Rotation paths and how fast each direction turns (degrees a step)
Each turn is a multiple of 5 degrees from 10 to 175, or 0.
Each row of a path follows its step; steps can be skipped.
path 1
step 0: [ 0.58  3.14  0.84 -0.42 -0.60  0.39 -1.22 -0.59  1.21 -0.57  1.94  0.40
  1.27  1.79  2.40 -1.23  2.33 -0.36 -0.50  2.92  0.81  1.90  0.00 -2.72
  0.65 -0.64 -2.23  0.23 -0.87 -0.18 -1.92  0.47  0.85 -0.03 -2.28 -1.11
  1.16  2.02  1.86]
step 7: [-0.05  2.86  0.28 -0.24  0.49  0.70 -1.47 -0.34 -2.98 -0.67  0.35 -0.62
 -1.80 -1.22 -0.52 -1.66 -0.20  3.05 -1.04  0.57 -1.11 -0.53  3.75 -0.31
  2.20  0.55 -0.62  0.25 -0.53  2.12 -0.63  0.41  1.46  2.09 -0.18 -1.80
 -0.49  0.79  2.33]
step 8: [-2.69  0.39  0.90  0.28  1.99 -2.15  2.09 -1.72  1.99 -1.23 -0.31 -1.17
 -0.68  1.13  1.70  2.05 -0.59 -1.87  0.55 -0.80  0.87  2.50  0.76  0.39
  0.53 -1.50 -0.23 -0.98 -1.91  0.56 -3.42  0.92 -1.55 -0.33 -1.57  0.94
  0.03 -1.14  1.57]
step 10: [-0.09  1.23 -0.49  0.85  0.99  1.35  0.68 -0.79  2.17 -2.50 -0.22 -1.52
 -0.20 -1.75  0.94 -0.14  1.28 -1.71 -0.79 -2.22  0.82  0.03  4.96  0.30
  0.53 -1.04  1.01  0.18 -2.08 -1.38 -1.38  0.67  0.67 -1.18 -2.60  0.46
 -1.03 -1.15  1.30]
step 12: [-2.18  1.38  0.91 -0.03  0.55  0.22  0.43 -0.32  1.78 -1.24 -0.34  1.37
  1.16  0.39  0.41  1.64  0.60 -3.34 -2.70  0.36 -0.42 -0.55  3.34 -0.27
  1.45  1.13 -0.55 -0.74  0.11  1.08 -2.89 -2.29 -0.66 -1.09 -2.18  2.18
 -0.27 -0.16 -1.25]
step 14: [-1.36  2.21  0.50  0.54  1.77 -1.86  1.09  0.75 -1.91 -2.62  0.62  0.49
 -0.75  0.29 -0.20  0.21 -0.94 -1.44  1.16  0.15 -0.33  0.62  4.29 -2.03
 -0.01 -1.14  0.40  0.79 -1.50  0.34 -0.90 -1.12 -1.87 -2.10 -3.08 -0.84
  0.90  0.00 -0.98]
step 16: [-0.26  0.59  0.80  0.43 -0.41  0.95 -1.28 -0.52  0.33 -1.44  2.36  1.15
  0.46 -0.37  2.13  0.35  2.59  0.36 -1.62  0.70  0.44  0.37  3.69 -1.19
  0.45 -0.58  1.33  1.69 -0.66  0.67 -2.50 -0.34 -2.89  0.47 -2.89 -1.37
  0.27  2.87 -0.24]
step 18: [-2.95  1.61 -2.00  0.14  0.07 -0.57  0.57  1.93 -0.42 -1.60 -0.25  1.42
  0.77  0.08  1.08  0.80  2.52  1.06  1.46  2.42 -1.35 -0.23  2.67  0.86
 -1.14 -0.21 -2.12  0.57 -1.05  0.30 -1.95 -1.75 -0.05  0.92 -2.82  0.62
 -0.93  2.07 -1.50]
step 27: [ 0.50  2.18  1.31 -1.57  2.15 -2.05  0.32 -1.12 -1.34 -0.88  1.89 -0.12
 -1.69  0.21  2.91 -0.34  0.03 -1.97  1.37  1.61 -1.41 -0.25  0.68 -1.06
  0.24  0.53 -2.48 -0.89 -1.50  0.13 -1.38 -0.28  2.75  0.43 -2.16  0.10
  1.28  2.06  2.15]
step 28: [-3.43  1.90 -0.88  0.87  0.64  2.04  0.77 -0.53  0.32  0.01 -2.00  0.30
  0.13 -0.37  0.15  1.44 -1.49 -0.87 -1.90 -0.08 -0.47 -0.04  2.90  2.86
  2.95  0.23  2.35 -0.18  0.58  2.90 -1.98 -0.31 -1.07 -0.10  0.77  0.19
 -0.26 -0.21  0.91]
Speeds:
[-0.14  0.39 -0.21 -0.07  0.03 -0.68  0.05 -0.34 -0.40 -0.48  0.21 -0.23
  0.54  0.95 -0.71 -0.28  0.50  0.63 -0.45 -1.31 -0.10  0.08 -0.40 -0.86
  0.38 -0.06  0.18 -0.05 -0.35  0.80  0.16 -0.34 -0.50  0.09  0.31 -0.10
  0.56  0.01  0.05]
45
[ 0.40  0.10 -0.76 -0.19  0.01 -0.12  0.86  0.60 -0.85 -0.86 -0.01 -0.15
  0.67 -0.43 -0.73 -0.05  0.29 -0.14  0.48  0.05 -0.02 -0.48  0.35  0.39
 -0.63 -0.54  0.09  0.24 -0.68 -0.26  0.99  0.23  0.63 -0.25 -0.29  0.21
 -0.11 -0.18  0.05]
90
[-0.03  0.10 -0.52 -1.02  0.12 -0.39 -0.43  0.46  0.62 -0.60 -0.67 -0.15
  0.71  0.00 -0.06 -0.44  0.06 -0.50 -0.06  0.44 -0.28 -0.15 -0.67 -0.23
  0.01  1.05 -1.02  0.03  0.26  0.12 -0.35 -0.38  0.40 -0.44 -0.23  0.41
  0.14  0.63 -0.03]
120
[ 0.35 -0.56  0.76  0.58  0.42 -0.91  0.22 -0.26  0.60 -0.67  0.59  0.33
 -0.55 -0.42 -0.06  0.29  0.59 -0.52 -0.13 -0.62 -0.67 -0.09  0.11 -0.23
 -0.77  0.47  0.20 -0.19 -0.54 -0.17 -0.61  0.01  0.50 -0.16 -0.31  0.17
  0.04  0.09 -0.70]
170
[-0.55  0.48  0.04  0.69  0.13 -0.09 -0.73 -0.09  0.39  0.18 -0.55  0.06
  0.19 -0.09 -0.98 -0.45  0.69  0.40 -0.08  0.04 -0.18 -0.57  0.68  0.24
  0.07  0.13 -0.11 -0.33  0.42 -0.38 -0.09 -0.71  0.66  0.55  0.35  0.38
 -0.69 -1.02  0.05]
135
[ 0.45  0.12  0.04 -0.19  0.40  0.26  0.12  0.68  0.51  0.66  0.61 -0.50
  0.59  0.59  0.07  0.75  0.47 -0.89  0.73 -0.25  0.01 -0.48  0.16 -0.70
  0.38 -0.53 -0.57  0.41 -0.31 -0.44 -0.68 -0.27 -0.27  0.14 -0.02 -0.29
 -0.13 -0.67  0.22]
175
[-0.87 -0.57 -0.05  0.35 -0.36  0.04  1.11  0.30 -0.64 -0.07 -0.19 -0.04
  0.02  0.11 -0.21  0.79  0.88 -0.67 -0.74  0.36  0.47  0.07 -0.42 -0.11
  0.19  0.73  0.25  0.53  0.63 -0.25 -0.15 -0.12 -0.03  0.85  0.14  0.25
  0.06  0.14  0.12]
110
path 2
step 6: [-1.35 -0.17 -0.47 -0.84  0.04  0.63 -0.81  2.23 -0.79  1.61  1.34  0.37
 -0.95 -0.75  0.37 -2.51  0.32  0.64  1.50  2.90  0.29 -0.66 -1.81 -1.38
  2.59 -1.03  1.24  1.98 -3.12 -0.63 -1.31 -1.27  2.11  1.16  0.82 -1.57
 -1.12  1.13  0.48]
step 8: [ 0.60 -0.58  1.23 -1.39  1.03  0.92 -0.78  2.84  1.97  2.25 -0.80  1.12
  0.58  1.81  0.35  2.07  1.47  0.15 -0.43  1.83 -0.43 -0.42 -0.97  4.04
  0.32 -1.47 -0.66  1.28  0.47  0.01 -0.94 -2.09  1.67  1.06 -2.21 -0.70
 -0.57 -1.41 -0.47]
step 9: [-2.60 -0.86 -0.61 -0.84 -1.23 -2.31 -0.53  1.60  1.27 -0.14 -2.15 -0.24
 -2.84 -0.69  0.62  0.25  0.54 -1.87  1.11 -2.34  0.24  2.00 -0.69  1.87
  1.91  0.66  0.27  1.79  0.09  0.54 -1.56  0.91 -1.15  0.32  0.20 -2.31
  0.91 -2.50  0.29]
step 11: [ 0.68 -2.18 -1.07 -0.06 -0.95 -0.59  0.49 -0.09 -2.48 -3.29 -0.04 -0.38
  3.13 -0.92  0.86  0.92  1.45 -0.51 -0.10 -0.28  0.30 -0.59 -0.59  3.59
  1.81  0.40  2.15  1.84 -0.80  2.11 -0.28 -0.59 -1.11  0.70  1.42 -1.69
 -0.52  0.32 -0.34]
step 12: [-0.63 -2.02  3.78 -0.20  0.40  2.41 -1.65  0.49 -1.58  0.80  0.14  0.77
 -0.33 -0.83  1.14  0.19  1.65  0.07  1.10 -1.48  0.22 -1.01 -1.91 -1.25
  1.30 -1.59  3.47  0.22 -1.98 -1.69 -1.39 -0.26 -1.06 -0.68 -0.95 -0.97
  0.82  0.92 -1.41]
step 15: [-0.44 -2.41 -2.19 -0.84 -1.66  0.49 -1.89 -0.98  2.21 -0.55 -1.77 -1.32
 -2.65  0.03  0.97 -1.63  2.83  1.15  1.88  1.26 -1.10 -0.47  0.08 -0.75
  2.43  0.56  0.69  2.12 -0.51  1.34  0.58 -0.39 -0.35  0.39 -1.04 -0.09
  0.55 -0.56  2.32]
step 16: [-1.23 -1.14  0.35 -0.33  0.77 -1.12 -1.30 -0.01 -0.68 -0.01 -1.44 -1.37
 -0.29 -0.71 -0.82  0.75  0.18  3.00 -0.95  2.01 -0.59 -1.92 -1.55  2.09
 -0.78 -0.36 -1.05 -2.29 -0.12 -0.13  0.12 -1.97  0.13 -0.49 -3.53 -3.52
  1.86 -0.87  0.08]
step 22: [-1.36 -0.08 -1.72 -1.68 -1.93 -0.96 -0.15  2.12 -0.69  1.05 -1.09 -1.80
  2.93 -2.07  0.94  1.72  0.59  0.60  0.41  1.94 -1.89 -2.02  0.83  1.02
  0.18 -0.45  0.35 -1.82 -0.92  1.24 -2.56 -1.31  0.06 -0.49  0.80 -1.69
  0.82  2.44 -0.14]
step 24: [ 1.14 -0.74  2.21 -0.73  1.02  0.05  1.65  1.31  0.88  1.00 -1.16 -1.76
 -1.02 -1.87 -2.13 -1.04  2.80  1.96  1.51  0.08 -1.06 -1.69 -2.91 -0.26
  1.99 -0.50  0.34 -0.18 -1.46  0.88 -0.94 -1.12  0.23  2.12 -1.61  0.07
  2.43  0.78  0.15]
step 27: [-0.82 -2.65 -2.07 -0.96  0.74 -0.96 -1.76  0.27  1.12 -0.51 -1.83 -0.44
 -0.04 -0.58 -1.10 -0.56  1.66 -1.96 -1.40  0.72  0.08 -1.96 -0.64  0.85
  0.47  0.96  1.49  2.21  1.09 -3.10  1.05 -1.95  0.38  0.61 -0.68 -3.11
 -0.51 -1.42  1.19]
Speeds:
[-0.25 -0.02 -0.54 -0.28  0.73 -0.46 -0.10  0.76 -0.99  0.33  0.37 -0.23
  0.32 -0.17  1.04  0.13 -0.70 -0.11  0.39  0.26 -0.16  0.87  0.02  0.89
 -0.41  0.46  0.53  0.25 -0.08  0.30  0.02 -0.42  0.47  0.47 -0.11  0.12
 -0.23  0.37 -0.31]
130
[-0.21 -0.04 -0.10 -0.10 -0.06 -0.21  0.72  0.65 -0.03  0.22 -0.28 -0.21
 -0.17  0.65 -0.09  0.02 -0.54  0.37  0.19  0.09  1.01  0.18 -0.19  0.42
  0.75 -0.43 -0.02 -0.20  0.74 -0.58  0.21  0.08  0.15 -0.68 -0.22 -0.31
 -1.34 -0.44  0.76]
35
[-0.27 -0.20 -0.34  0.05 -0.01  0.35  0.25 -0.12 -1.31  0.54 -0.05 -0.01
  0.71 -0.14  0.13  0.09 -0.27  0.26 -0.70  0.60 -0.02 -1.16 -0.45 -0.43
  0.28  0.27  0.43 -0.05 -0.59 -0.25  0.47  0.86 -0.07 -0.05  0.61 -0.65
  0.03 -0.31 -0.10]
65
[ 0.81 -0.36 -0.54 -0.25 -0.34 -0.51  0.73  0.35  0.34 -0.63 -0.20 -0.33
  0.01  0.57 -0.54  0.47 -0.07 -0.53  0.04  0.89 -0.61  0.43 -0.26 -0.10
  0.52  0.18  0.22 -0.15 -0.58  0.06 -0.51  0.16  0.34  0.44  0.69 -0.26
  0.36  0.53  0.82]
160
[-0.85  0.23 -0.22 -0.48 -0.01 -0.22  0.43  0.28 -0.26  0.08  0.15  0.20
 -0.72  0.28 -0.50  0.91 -0.23  0.26  0.24 -0.05  0.32  0.29 -0.65 -0.31
 -0.75 -0.69 -0.39  0.33  0.22 -0.09 -0.80  1.12 -0.15  0.38 -0.14  0.00
  0.57 -0.05 -0.71]
90
[-0.50  0.82  0.47 -0.58  0.44  0.22  0.89 -0.39 -0.58 -0.11 -0.12  0.19
 -0.20 -0.53  0.01  0.70  0.24 -0.88  0.67  0.04 -0.29 -0.38  0.26  0.12
  0.01 -0.25 -0.29 -0.02 -0.62  0.32  0.39 -0.24  0.38 -0.81 -0.61 -0.05
  0.25  0.08  0.88]
175
[ 0.37  0.51  0.08 -0.31  0.55 -0.32 -0.14  0.20  0.36  0.50  0.28 -0.25
 -0.44  0.38 -0.08 -0.53  0.14  0.29 -0.77  0.20 -0.21  0.34 -0.28  0.16
 -0.06  0.42 -1.07  0.79 -0.40  0.34  0.50  0.01  0.49  0.19 -0.35 -1.02
  0.37 -1.05  0.25]
40
[-0.11  0.20  0.13  0.38 -0.65 -1.22 -0.41  0.18  0.08  0.28 -0.80 -0.11
 -0.47 -0.33 -0.15  0.94  0.09  0.94 -0.18 -0.23 -0.08 -0.15 -0.20  0.69
  0.21  0.42  0.10 -0.49 -0.28  0.98  0.71  0.22 -0.05 -0.43  0.19  0.43
  0.20  0.07 -0.04]
55
path 3
step 0: [-1.01  0.86  1.33 -0.19  0.68  2.26 -0.14  2.02  1.65  0.79 -0.30 -0.32
 -0.23 -0.90  1.81 -1.48  1.73 -2.03 -0.77 -0.68 -3.28 -2.20 -1.27  0.49
  3.21  1.02  1.60  0.54  1.13  0.44 -1.23 -0.36 -0.43  0.33  0.69 -1.05
 -0.86 -2.57 -0.96]
step 4: [-0.22  1.34  0.34 -0.91  0.06 -0.74 -1.89 -0.12  0.69  4.78 -0.29  0.05
 -1.05 -0.05 -1.02  0.88 -1.04  0.99 -1.17  0.60 -2.08 -2.40  1.24  1.56
  1.53  1.04  0.77 -0.12 -1.67 -0.88 -1.70  0.33 -0.38  0.29  0.13 -2.10
 -1.79  2.51 -0.63]
step 10: [-2.13 -1.39  1.46  0.93  1.69  1.66 -1.81 -1.08 -1.23  1.21 -0.88  1.00
 -0.92 -0.36  1.56  0.87 -1.17 -0.08 -1.41  3.40 -0.91 -1.72  1.08  0.97
 -0.80 -1.30  1.55  0.78  1.16 -1.09 -0.33 -0.19 -0.28  1.84 -0.78  0.48
 -0.88 -3.81  0.68]
step 13: [-0.81 -0.19 -1.50  1.64  0.77 -0.93 -0.73  1.67 -1.52  0.76 -0.59 -1.94
 -0.17  0.12  0.22  1.05 -1.07  0.86 -0.88  4.01 -0.61 -1.17  0.11  0.94
  0.83 -0.68 -1.98 -0.57 -1.86  2.02 -1.36  1.65 -2.53  0.83 -1.55 -0.12
  0.30 -2.83 -0.94]
step 15: [ 2.30  0.21  0.35 -1.41  0.98  1.38 -0.14  0.90  0.95  2.27  0.49  2.14
 -0.17  1.35 -1.07  0.85 -0.61  0.88 -0.45 -1.26 -2.28 -1.41 -1.35  1.94
  1.00 -0.93  0.34  3.41 -1.28 -0.15  0.22 -3.16  0.12  0.08 -1.12 -1.40
  1.13 -2.15  0.39]
step 16: [-1.38 -2.49 -0.78  1.20 -1.26 -0.98  0.96  1.41  0.89  1.01  1.16  2.18
 -1.19  0.35  2.32  1.00 -0.04  1.27 -1.91  0.96 -1.78 -0.57  0.69  0.63
  0.72 -1.05 -1.47 -1.61  0.07  1.97 -1.43 -0.48 -0.54 -1.00 -2.99 -1.18
 -1.59  0.27 -2.98]
step 18: [ 0.99 -0.94  1.31 -0.43  1.72  1.98 -0.85  1.49  0.18  2.13  2.82  0.09
  2.43 -0.67 -0.47  1.97 -0.57 -1.10 -1.98  2.30 -0.90 -2.08  0.16  0.03
 -0.22  1.72  2.27  1.08 -1.75 -2.16 -1.20 -1.24 -1.36  0.76 -0.06  0.75
  0.20 -1.07 -0.14]
step 19: [-2.13 -1.83 -0.22 -0.41 -0.79  1.70  0.16 -0.21  0.06  3.08 -0.02  1.96
 -0.44  1.93  1.27 -0.35 -1.04 -1.09 -0.03  0.66  0.33 -2.52 -2.16  2.07
  3.16  0.98 -2.23  0.40  0.16  0.60  1.36  0.23  0.62 -0.73  0.63 -0.32
 -1.79 -0.20 -2.36]
step 23: [ 0.52  0.53 -1.41  1.49  0.49  0.19 -2.09  1.03 -0.90  1.36 -1.66  1.97
  0.54  0.21 -1.50  0.95 -1.87  1.97 -1.17 -1.09 -1.82 -1.08 -0.96 -1.10
  0.67  1.03 -3.19  3.16 -2.28 -1.75 -1.33  0.45 -0.22 -0.93  0.86 -0.36
 -0.80 -1.10 -0.31]
step 26: [-0.50 -2.06  0.66 -0.35 -0.19 -2.82 -0.73  0.35  0.17  1.38  1.31  2.12
 -1.03 -1.07 -0.31  0.53 -0.76  0.26 -1.74  0.14 -3.44 -2.17  1.92 -0.54
 -0.56  0.82 -0.42  2.10 -1.73 -1.24 -0.95 -2.24 -2.21  0.20  1.93  0.63
  0.61  1.41 -0.67]
Speeds:
[-0.34 -0.08 -0.52  0.36 -0.02  0.78  0.39  0.13 -0.55  0.11 -0.11 -0.46
  0.32  0.53  0.00 -0.01  0.35  1.03  0.50 -0.62 -0.25 -0.01  1.09 -0.45
  0.08 -0.56  0.41 -0.43 -0.59  0.67  0.45  0.39 -0.49 -0.49 -0.21  0.06
 -0.70 -0.07 -0.04]
95
[ 0.62  0.00  0.14 -0.99 -0.05  0.28  0.33 -0.30  0.00  0.79  0.64  0.14
 -0.25  0.21  0.35 -0.57  0.04 -0.33 -0.35 -0.98 -0.21 -0.05  0.19  0.68
 -0.14  0.77  0.32  0.02 -0.39 -0.44  0.39  0.20 -1.03 -0.30  0.61 -0.72
  0.12 -0.03  0.05]
100
[ 1.03 -0.63 -0.39 -0.42 -0.45  0.27 -0.18  0.11  0.57 -0.54  0.78 -0.31
  0.67  0.23  0.09 -0.29 -0.42  1.05  0.27  0.26  0.08  0.11 -0.47 -0.49
 -0.03  0.10  0.93  0.33 -0.36 -0.18  0.11  0.23  0.85  0.37  0.31 -0.13
  0.36  0.18  0.23]
115
[ 0.33 -0.22 -0.27  0.17 -0.57 -0.83  0.64 -0.49 -0.03  0.11  0.19 -0.09
  0.33 -0.23  0.41 -0.53 -0.82  0.18  0.14 -0.63  0.88 -0.41  0.23  0.28
 -0.07 -0.26 -0.49  0.51 -0.18  0.10 -1.18 -0.25  0.15 -0.54 -0.05  0.39
 -0.65 -0.69 -0.32]
100
[-0.86 -0.20 -0.16  0.40 -0.83 -0.14 -0.11 -1.09  0.09  0.47  0.60 -0.36
 -0.64  0.16 -0.43 -0.25 -0.05 -0.16  0.54  0.04  0.10 -0.48  0.27  0.11
  0.21  0.21  0.09 -0.22  0.05  0.08  0.29 -0.30  0.73 -0.18  0.33 -0.27
  0.24  1.35 -0.68]
145
[ 0.80  1.12 -0.55 -0.11 -0.46 -0.16 -0.01  0.36 -0.13 -0.42  0.01 -0.02
 -1.28  0.21 -1.13  0.29 -0.49  0.29 -0.20 -0.02 -0.08  0.13  0.13 -0.06
 -0.39  0.00 -0.25 -0.10 -0.39  0.09 -0.13  0.06  0.26 -0.28 -0.65 -0.96
  0.07 -0.32 -0.33]
40
